In the data rows, the value 50 means zero.
Here are some points, each followed by its number:
np.array([36, 44, 52, 45, 49, 43, 35, 56, 43, 41, 55, 49, 34, 85, 44, 49,
          59, 57, 43]) 0
np.array([33, 42, 31, 53, 43, 41, 46, 56, 37, 56, 59, 39, 39, 72, 27, 47,
          42, 51, 50]) 1
np.array([42, 50, 35, 42, 42, 33, 48, 49, 61, 58, 66, 57, 39, 58, 33, 48,
          25, 57, 34]) 2
np.array([64, 57, 51, 35, 57, 71, 47, 55, 37, 43, 37, 56, 76, 51, 56, 55,
          72, 36, 66]) 3
np.array([59, 67, 51, 67, 50, 66, 48, 49, 52, 34, 41, 40, 47, 33, 50, 31,
          33, 33, 59]) 4
np.array([42, 34, 27, 42, 67, 33, 56, 40, 52, 66, 66, 81, 56, 49, 41, 73,
          33, 49, 34]) 5
np.array([34, 26, 43, 59, 42, 41, 40, 65, 52, 42, 50, 48, 47, 49, 33, 73,
          66, 57, 59]) 6
np.array([42, 50, 43, 34, 75, 25, 48, 32, 52, 58, 66, 32, 39, 66, 33, 48,
          33, 57, 26]) 7
np.array([59, 75, 59, 51, 42, 58, 56, 49, 77, 42, 33, 57, 47, 49, 74, 31,
          66, 41, 67]) 8
np.array([66, 74, 66, 58, 49, 66, 40, 47, 54, 41, 48, 33, 56, 55, 59, 40,
          42, 33, 59]) 9
np.array([44, 38, 45, 25, 65, 44, 41, 40, 74, 56, 48, 48, 48, 49, 44, 61,
          49, 49, 36]) 10
np.array([36, 35, 53, 58, 28, 44, 80, 58, 37, 43, 63, 33, 32, 49, 59, 70,
          49, 99, 52]) 11
np.array([68, 51, 74, 52, 44, 73, 70, 55, 45, 42, 33, 39, 54, 50, 73, 32,
          57, 56, 53]) 12
np.array([34, 42, 29, 44, 58, 33, 39, 25, 37, 57, 59, 54, 47, 57, 34, 76,
          42, 49, 43]) 13
np.array([34, 35, 49, 57, 28, 41, 77, 54, 36, 43, 65, 34, 32, 50, 56, 73,
          49, 99, 50]) 14
np.array([59, 59, 43, 67, 50, 66, 56, 81, 61, 66, 17, 32, 47, 33, 66, 40,
          66, 41, 67]) 15
np.array([59, 75, 59, 51, 50, 66, 40, 57, 36, 42, 33, 40, 56, 25, 58, 56,
          66, 33, 59]) 16
np.array([74, 59, 58, 59, 58, 66, 49, 57, 37, 34, 33, 41, 55, 34, 65, 40,
          41, 48, 59]) 17
np.array([49, 49, 34, 42, 65, 33, 41, 41, 61, 62, 59, 48, 42, 40, 34, 58,
          18, 56, 27]) 18
np.array([58, 73, 57, 80, 74, 56, 47, 63, 31, 58, 65, 48, 69, 49, 56, 41,
          39, 35, 56]) 19
Which three points above are nearest to each new point, looking only along the 4 directions in which the numbered points spread most? Their numbers follow each, smallest number first.
np.array([64, 50, 73, 51, 46, 70, 71, 54, 45, 46, 36, 40, 53, 50, 71, 33,
          57, 56, 49]) --> 12 15 17
np.array([51, 34, 51, 34, 50, 41, 56, 40, 61, 66, 66, 48, 39, 74, 41, 48,
          41, 57, 34]) --> 2 7 18
np.array([34, 34, 68, 34, 42, 33, 73, 32, 44, 66, 58, 73, 39, 66, 50, 40,
          33, 49, 18]) --> 2 7 18
np.array([67, 50, 84, 51, 42, 58, 89, 65, 52, 34, 17, 65, 64, 16, 74, 31,
          33, 41, 51]) --> 8 12 15
np.array([34, 26, 35, 34, 50, 33, 32, 40, 77, 66, 58, 57, 31, 41, 25, 56,
          66, 49, 51]) --> 0 5 10
np.array([34, 42, 27, 51, 42, 41, 48, 57, 36, 58, 58, 40, 39, 74, 25, 48,
          41, 49, 51]) --> 0 1 13
np.array([34, 42, 51, 42, 50, 41, 32, 57, 44, 42, 58, 48, 31, 90, 41, 48,
          58, 57, 43]) --> 0 1 6
np.array([37, 35, 39, 28, 57, 37, 58, 57, 67, 72, 56, 70, 48, 49, 44, 54,
          43, 57, 36]) --> 0 2 10
np.array([59, 75, 59, 84, 75, 58, 48, 65, 28, 58, 66, 48, 72, 49, 58, 40,
          41, 33, 59]) --> 4 17 19
np.array([34, 26, 35, 51, 34, 50, 15, 40, 44, 42, 66, 40, 56, 66, 33, 56,
          74, 74, 59]) --> 0 1 6
np.array([59, 67, 59, 67, 58, 66, 48, 49, 36, 42, 33, 32, 72, 33, 58, 73,
          58, 41, 67]) --> 3 16 17
np.array([42, 34, 43, 18, 67, 41, 40, 40, 77, 58, 50, 48, 47, 49, 41, 64,
          49, 49, 34]) --> 2 5 10
